In the data rows, the value 128 means zero.
What is the hidden score of each row? Scores go from 0 to 40, and 20 is about the middle. The score is a weighted sum of the row's numbers plus the product of two more (or one squared), each taken from its middle value.
[128 137 128 131 119 119 137 137 137 137 137 142 145 147 156 151 155 156 156 156 138 137 137 137] 19
[136 137 137 140 137 137 137 137 119 119 100 107 102  96  81  69  63  81  81  81  90 100 100 100] 3
[136 137 136 135 137 137 137 137 119 119 119 118 116 112 100 106 104 100 100 119 119 119 119 119] 9
[143 156 143 145 137 137 137 137 137 137 119 121 117 114 100  98  95  81  81  81  99 100 100 100] 14
[138 137 135 133 119 119 119 119 119 100 100 109 107 102  81  95  93  81  81 100 110 100 100 100] 16
[131 137 139 142 156 156 137 156 137 137 137 140 138 137 137 125 116 100  81 100 102 100 100 100] 37
[101 100 101 100 100 100 100 100 100 100 100 104 106 111 100 116 124 156 156 156 151 156 156 156] 20
[147 156 138 135 137 137 119 119 119 119 100 112 111 106 100 103  98 100 100 100 111 100 100 100] 18
[132 137 134 135 137 137 137 156 156 156 137 145 140 140 137 136 137 137 137 137 133 137 119 119] 15
[131 119 130 131 137 119 137 137 137 137 137 144 149 153 156 158 167 175 156 156 144 156 156 137] 16
[136 137 133 134 137 119 119 119 119 119 119 115 112 108 100 100 100  81 100 100 109 119 100 100] 16
[157 156 160 163 175 175 175 175 175 175 175 164 162 160 156 148 138 119 100 100 100  81 100  81] 19
[130 119 130 131 137 137 137 137 137 119 119 122 121 115 119 115 109 100 119 119 118 119 119 119] 14
[160 156 157 153 156 156 156 156 156 156 156 144 141 138 137 130 126 119 119 100 109 100 100 100] 19
[ 90  81  86  86  81  81  81  81 100 100 100 121 128 134 156 166 178 175 175 175 195 175 175 175] 28
[ 85  81  83  79  81  81  81  81  81  81  81  77  80  83  81  95 110 137 156 156 155 156 156 156] 23
[125 119 126 129 119 137 137 137 156 156 156 155 159 162 175 172 178 175 175 175 162 156 156 156] 28
[111 100 113 117 100 119 119 119 119 119 119 115 117 118 119 117 118 119 137 137 137 156 156 156] 22
[ 97  81  93  91  81  81  81  81  81  81  81  87  84  86  81  95 112 137 156 175 165 175 156 156] 14
[ 82  81  85  86  81  81  81  81  81  81  81  91  91  91  81 105 115 137 156 156 164 175 175 175] 25
[126 119 129 131 137 137 137 137 156 156 156 155 158 160 175 167 170 175 175 156 151 156 156 156] 30
[132 137 135 136 137 137 137 137 156 156 156 153 159 160 175 167 161 156 156 137 132 119 137 137] 34
[133 137 126 126 137 119 119 119 119 119 119 114 110 107 100 109 109 119 137 137 140 137 119 119] 13
[111 100 110 107 100 100 100 100  81  81  81  81  80  74  81  66  73  81 100 100 119 119 119 119] 11
[145 156 149 149 156 156 175 175 175 175 175 174 175 175 175 176 164 156 137 119 121 100 119 119] 21
[112 100 110 110 100 100 100 100 100 100 100 111 109 110 119 116 122 137 137 156 148 156 156 156] 20
[110 100 105 103 100 100  81 100 100 100 100 114 122 127 137 146 152 156 175 175 164 175 175 175] 39
[151 156 155 154 156 156 156 156 137 137 137 142 140 134 137 120 108  81  81  81  82  81  81  81] 11
[118 119 117 116 119 100 119 119 119 137 137 149 157 165 175 187 192 175 175 175 177 175 175 175] 28
[ 81  81  80  80  81  81  81  81  81  81  81  71  72  73  81  78  92 100 119 156 151 156 156 156] 21
[112 100 109 107 100 100 100 100 100 100 100 109 114 121 119 133 140 156 156 156 150 156 156 156] 24
[143 156 152 152 156 156 156 156 156 156 156 142 139 132 119 118 107  81  81  81  93  81  81 100] 19
[169 175 172 174 175 175 175 175 175 175 175 177 177 175 175 161 151 137 100 100  98 100 100 100] 16
[150 156 146 145 156 156 156 175 175 175 175 182 191 194 175 214 217 175 175 175 163 156 156 156] 35
[148 156 144 144 137 137 137 137 137 156 156 155 160 166 175 173 177 175 156 156 140 137 137 119] 19
[163 175 161 162 175 175 175 175 175 175 175 173 176 178 175 169 167 156 137 119 112 100 100 100] 18
[ 78  81  75  69  81  81  81  81  81  81  81  55  53  54  81  66  75  81 119 137 148 156 156 156] 24
[155 156 153 153 156 156 156 156 156 156 156 144 143 143 137 132 125 100 100 100  96 100 100 100] 24
[133 137 129 127 119 119 100 100 100 100 100 111 110 110 100 107 109 119 119 119 123 119 119 119] 24
[ 83  81  91  91  81  81  81 100 100  81 100  97  94  94  81  99 108 119 137 156 154 156 175 175] 35
[145 156 152 155 156 156 175 156 156 156 156 151 149 145 137 134 126 119 100 100  98 100 100 100] 3
[135 137 134 136 137 119 119 119 119 119 119 114 112 110 100 103  98  81 100 100 103 100 100 100] 20
[165 175 170 173 175 175 175 175 175 156 156 142 136 126 119  96  76  81  81  81  52  81  81  81] 14
[161 175 162 161 175 175 156 156 156 156 156 143 139 135 119 116 103  81  81  81  80  81  81  81] 21
[145 156 154 155 156 156 156 156 156 156 137 138 134 127 119 103  87  81  81  81  72  81  81  81] 11
[117 119 119 120 119 119 119 119 100 100 100 106 100  99  81  92  88  81 100 100 117 119 119 119] 9
[168 175 167 165 175 175 175 175 156 156 156 138 133 127 119 109  96  81  81  81  78  81  81  81] 10
[ 61  81  59  62  81  81  81  81  81  81  81  67  67  67  81  85 104 137 175 175 184 175 175 175] 17
[145 156 146 147 156 156 156 156 156 156 156 148 147 147 156 144 136 137 119 100 114 100 100 100] 15
[168 175 170 174 175 175 175 175 175 175 175 166 162 161 156 141 128 100  81  81  78  81  81  81] 22
[153 156 152 153 156 156 156 156 156 156 156 147 146 142 137 136 134 119 100 100 104 100 100 100] 20
[138 137 138 140 156 156 156 156 156 156 156 148 148 142 156 143 136 137 137 119 119 119 119 119] 17
[108 100 103 104 100 100 100 100 100  81  81  88  85  86  81  88  95 100 119 137 141 156 137 137] 12
[123 119 130 133 137 137 156 137 137 137 156 142 140 138 137 137 137 137 137 137 132 137 137 137] 8
[142 156 145 145 156 156 137 137 119 119 100 109 105  94  81  73  55  81  81  81  67  81  81  81] 5
[186 175 184 183 175 175 175 175 175 175 175 174 171 165 175 151 133 119 100  81  84  81  81  81] 18
[ 91  81  93  93  81  81 100 100 100 100  81 101 103 102 100 112 120 137 156 156 154 156 156 175] 25
[129 119 131 132 137 137 137 137 137 137 137 139 141 136 137 138 140 156 137 137 137 137 137 137] 16
[131 137 135 138 137 137 137 137 137 137 137 134 128 124 119 112 107  81 100 100 107 100 100 119] 20
[135 137 132 135 119 137 137 137 137 137 137 137 139 139 137 142 145 156 137 137 135 137 137 119] 12
[108 100 107 108 100 100 119 119 119 119 119 131 134 134 137 149 157 175 175 175 165 175 175 175] 25
[154 156 162 164 175 175 175 175 175 175 175 160 158 153 156 135 119  81  81  81  81  81  81  81] 22
[177 175 178 178 175 175 175 175 175 175 175 171 167 162 156 145 136 119 100  81  93  81  81  81] 15
[ 38  81  38  33  81  81  81  81  81  81  81  61  70  81 100 120 146 175 175 175 214 175 175 175] 38
[154 156 147 146 156 137 156 156 156 156 156 156 161 164 175 168 174 175 175 156 141 137 137 119] 17
[ 99 100  98 100 100 100 100 100 100 100 100 112 113 112 119 119 128 137 156 156 155 156 156 156] 20
[148 156 148 149 156 156 156 156 156 156 156 143 142 139 137 130 123 119 100 100 106 100 100 100] 18
[163 175 159 158 156 156 156 156 137 137 137 138 135 131 119 121 115 100 100 100  99 100 100  81] 5
[117 119 120 119 119 119 119 119 119 119 119 118 114 113 119 113 112 119 119 119 128 137 137 137] 19
[ 99  81  93  93  81  81 100 100 100 119 137 138 147 158 175 187 211 175 175 175 210 175 175 175] 26
[164 175 162 163 175 175 175 156 156 156 156 154 153 152 156 142 133 119 100 100  97 100 100 100] 8
[165 175 170 170 175 175 175 175 175 175 175 160 154 145 137 124 111  81  81  81  86  81  81  81] 13
[131 137 133 135 137 137 137 137 137 137 137 140 136 140 137 136 134 119 119 119 120 119 119 119] 18
[141 137 142 143 137 137 137 137 137 137 137 143 142 145 156 143 138 137 119 119 122 119 119 119] 16
[126 119 129 133 137 137 137 137 137 137 137 138 140 141 137 140 136 137 137 119 125 119 137 137] 22
[104 100 100 103 100 100 100  81  81  81  81  91  87  89  81  83  86  81 100 100 122 119 137 137] 16
[ 54  81  57  57  81  81  81  81  81  81  81  54  54  56  81  70  84 100 137 156 154 175 175 175] 26
[110 100 114 116 100 100 119 119 119 119 119 133 138 141 156 154 156 175 156 156 150 156 156 156] 18
[151 156 148 146 156 156 137 137 137 119 119 122 117 111 100 103  92  81  81 100 100 100 100 100] 16
[113 100 115 118 119 119 119 119 137 137 137 134 133 135 137 141 144 156 175 156 158 156 156 156] 28
[156 156 153 152 156 156 156 156 156 156 156 153 152 150 156 149 142 156 137 119 114 119 100 100] 12
[125 119 130 131 137 137 137 156 156 175 175 170 175 176 175 188 187 175 175 175 155 156 156 156] 32
[148 156 145 145 156 156 137 137 137 137 137 129 127 123 119 111 109 100 100 100 105 100 100 100] 18
[ 87  81  94  97 100 100 100 100 100 100 100  96  94  94  81  92  99 100 119 137 142 156 156 156] 18
[135 137 132 132 119 119 119 119 137 119 119 128 124 123 119 117 118 119 119 119 121 119 119 119] 24
[142 137 138 140 137 137 156 137 156 156 156 158 162 169 175 178 177 175 175 156 149 156 137 137] 14
[ 49  81  40  38  81  81  81  81  81  81  81  34  40  45  81  72  94 137 175 175 190 175 175 175] 25
[104 100 103 100 100 100 100 100 100 100 119 122 131 136 156 158 172 175 175 175 175 175 175 175] 30
[118 119 119 121 119 119 119 100 100 100 100 117 115 120 119 113 116 119 100 119 117 119 119 119] 10
[110 100 113 116 119 119 119 119 119 137 137 141 146 148 156 158 168 175 175 175 158 156 156 156] 20
[147 156 140 138 137 137 137 119 137 137 137 141 142 144 156 151 153 156 156 137 135 137 119 119] 22
[176 175 176 175 175 175 175 175 175 175 175 176 176 171 175 162 143 137 100 100  91  81  81  81] 17
[149 156 147 145 156 156 156 156 156 156 156 150 153 154 156 157 155 156 156 137 124 119 119 119] 20
[ 93  81  89  87  81  81  81  81  81  81  81  95 101 106 100 121 131 156 156 175 163 175 175 175] 25
[139 137 139 138 137 156 156 156 156 156 156 158 161 161 175 166 164 175 156 156 140 137 137 137] 17
[193 175 189 186 175 175 175 175 175 175 175 172 168 167 156 152 135 119 100 100  86  81  81  81] 17
[197 175 201 200 175 175 175 175 175 175 175 174 167 162 156 133 103  81  81  81  45  81  81  81] 24
[138 137 132 131 119 119 119 119 119 119 119 130 131 135 137 140 144 156 156 137 133 137 137 137] 30
[ 53  81  56  56  81  81  81  81  81  81  81  58  61  65  81  86 100 137 156 175 176 175 175 175] 20
[ 77  81  78  79  81  81  81  81  81  81  81  86  85  85  81  96 111 137 156 175 173 175 175 175] 19
[166 175 167 165 175 175 175 175 175 156 156 147 142 139 137 121 107  81  81  81  79  81  81  81] 17
[ 98 100 104 105 100 100 100 100 100 100 100 118 119 125 119 124 130 137 137 137 138 137 156 156] 25
[139 137 139 137 137 137 137 137 137 137 137 144 146 145 156 149 147 156 137 137 125 119 119 119] 18
[154 156 156 156 156 156 156 156 137 156 137 137 132 130 119 114 106  81  81  81  87  81  81  81] 7
[130 119 124 127 119 137 156 156 175 175 175 177 180 189 175 207 221 175 175 175 183 175 175 175] 29
[105 100 104 104 100 100 100 119 119 119 119 126 127 131 137 145 158 175 175 175 175 175 175 175] 31
[135 137 135 137 137 137 137 156 137 137 156 143 143 145 156 140 140 137 137 119 123 119 119 119] 25
[ 87  81  87  90  81  81  81  81  81  81  81  90  91  95 100 105 112 137 156 156 159 175 175 175] 24
[165 175 162 161 156 156 156 156 156 156 156 157 156 152 156 141 123 100  81  81  81  81  81  81] 25
[137 137 141 144 156 156 156 175 175 175 175 178 183 187 175 192 192 175 175 156 143 137 137 137] 30
[147 156 150 151 156 156 156 175 175 175 175 163 164 159 156 158 151 156 137 119 121 119 119 119] 27
[ 96  81  95  94  81  81  81  81  81  81  81  65  64  59  81  60  61  81  81 100 118 119 137 137] 26
[164 175 170 168 175 175 175 175 175 175 175 184 186 186 175 184 172 156 156 119 116 100 100 100] 20
[ 94  81  99  96  81  81  81  81  81  81  81  99 102 105 100 109 110 119 119 119 126 137 137 137] 27
[119 119 115 113 100 100 100  81 100 100 100 106 109 115 119 121 128 137 137 156 142 156 156 156] 29
[109 100 112 115 119 119 119 119 119 119 119 118 116 119 119 114 114 119 119 119 125 137 137 137] 22
[186 175 181 179 175 175 175 175 175 175 175 162 157 157 156 142 125 100  81  81  78  81  81  81] 22
[159 156 157 154 156 156 156 156 156 156 175 161 164 167 175 168 171 175 156 137 130 119 119 119] 24
[101 100 100 101 100 100 100  81  81  81  81  83  78  77  81  72  83  81 100 119 134 137 137 137] 8
[138 137 134 132 137 119 119 119 119 137 119 132 132 133 137 139 141 156 156 137 136 137 119 119] 16
[196 175 193 193 175 175 175 175 175 175 175 203 206 209 175 204 194 175 156 119 113 100 100 100] 28
[123 119 124 124 119 119 119 119 119 119 119 128 130 131 119 132 131 137 137 137 134 137 137 137] 20
[146 156 159 158 156 156 156 156 137 137 137 127 119 110 100  80  57  81  81  81  51  81  81  81] 7
[166 175 170 175 175 175 175 175 175 175 175 164 156 151 137 128 118 100  81  81  92  81  81  81] 9
[157 175 168 170 175 175 175 175 175 175 175 168 168 164 156 145 129 100  81  81  76  81  81  81] 21
[157 156 151 150 156 156 156 156 156 137 137 138 136 131 137 124 120 119 100 100 107 100 100 100] 15
[143 156 146 147 156 156 156 137 137 137 137 141 137 137 137 131 127 119 100 100 109 100 100 100] 4
[122 119 131 135 137 137 137 137 137 137 137 138 138 133 137 127 123 119 100 100 110 100 100 119] 21
[108 100 116 120 119 119 119 119 119 119 119 126 128 123 119 122 119 119 119 119 122 119 119 137] 22
[104 100  98  95  81  81  81  81  81  81  81  74  71  75  81  79  83  81 119 137 137 156 137 137] 18
[162 156 160 156 156 156 156 137 137 137 119 125 124 118 119 101  92  81  81  81  83  81  81  81] 6
[165 175 159 155 156 156 156 156 175 175 175 171 177 181 175 190 187 175 175 156 134 119 119 119] 34
[ 78  81  79  76  81  81  81  81  81  81  81  78  79  79  81  87 100 119 137 156 146 156 156 156] 25
[118 119 115 118 119 119 119 119 119 119 119 128 131 134 137 148 151 156 175 175 159 156 156 156] 22
[ 97 100 101 106 100 119 119 119 137 137 137 137 137 137 156 150 158 175 175 175 172 175 175 175] 27
[173 175 162 159 156 156 156 137 137 119 119 120 114 108 100  91  78  81  81  81  79  81  81  81] 10
[122 119 126 124 119 119 119 119 119 119 119 119 117 114 100 110 103 100 100 119 118 119 119 119] 19
[128 119 127 129 119 119 119 119 119 100 100 111 106 105 100  97  97 100 100 100 113 119 119 119] 14
[172 175 174 173 175 175 175 175 175 175 175 194 198 198 175 195 186 175 156 119 116 100 100 100] 19
[160 175 158 159 156 156 156 156 156 137 137 129 121 116 100  97  84  81  81  81  80  81  81  81] 13
[ 85  81  82  84  81  81  81 100 100 100 119 130 138 144 156 178 192 175 175 175 205 175 175 175] 37
[102 100 119 127 137 137 137 156 156 156 156 144 144 140 137 132 126 119 119 119 119 119 137 137] 34
[ 45  81  43  45  81  81  81  81  81  81  81  58  62  67  81  92 109 156 175 175 188 175 175 175] 24
[164 156 156 152 156 156 156 156 175 175 175 168 172 181 175 185 186 175 175 156 139 137 119 119] 25
[116 119 119 114 100 100 100 100 100 100 100 110 111 112 119 117 123 119 119 137 134 137 137 137] 23
[139 137 138 137 137 137 137 137 119 119 119 123 119 116 119 107 100 100  81 100 105 100 100 100] 12
[160 156 161 159 175 175 175 175 175 175 175 163 166 165 175 156 146 137 119 100 102 100 100 100] 21
[138 137 136 131 119 119 119 119 119 100 100 109 107 107 100 101 102 100 100 100 113 100 119 100] 17
[ 74  81  78  81  81  81  81  81  81  81 100 105 111 119 119 135 154 175 175 175 183 175 175 175] 22
[ 65  81  68  69  81  81  81  81  81  81  81  62  59  61  81  67  79 100 119 156 158 175 175 175] 18
[122 119 123 121 119 119 119 100 119 100 100 116 112 112 119 114 110 119 119 119 121 119 119 119] 12
[ 76  81  83  84  81  81  81  81  81  81  81  67  66  65  81  60  65  81 100 119 125 137 156 156] 24
[ 98 100 100 100 100 100  81 100 100 100 100 113 117 122 137 137 149 175 175 175 168 175 175 175] 33
[ 83  81  78  74  81  81  81  81 100 100 119 122 135 144 156 184 208 175 175 175 224 175 175 175] 36
[114 100 109 108 100 100 100 100 100 100 100 105 107 111 119 116 123 137 137 137 138 156 137 137] 19
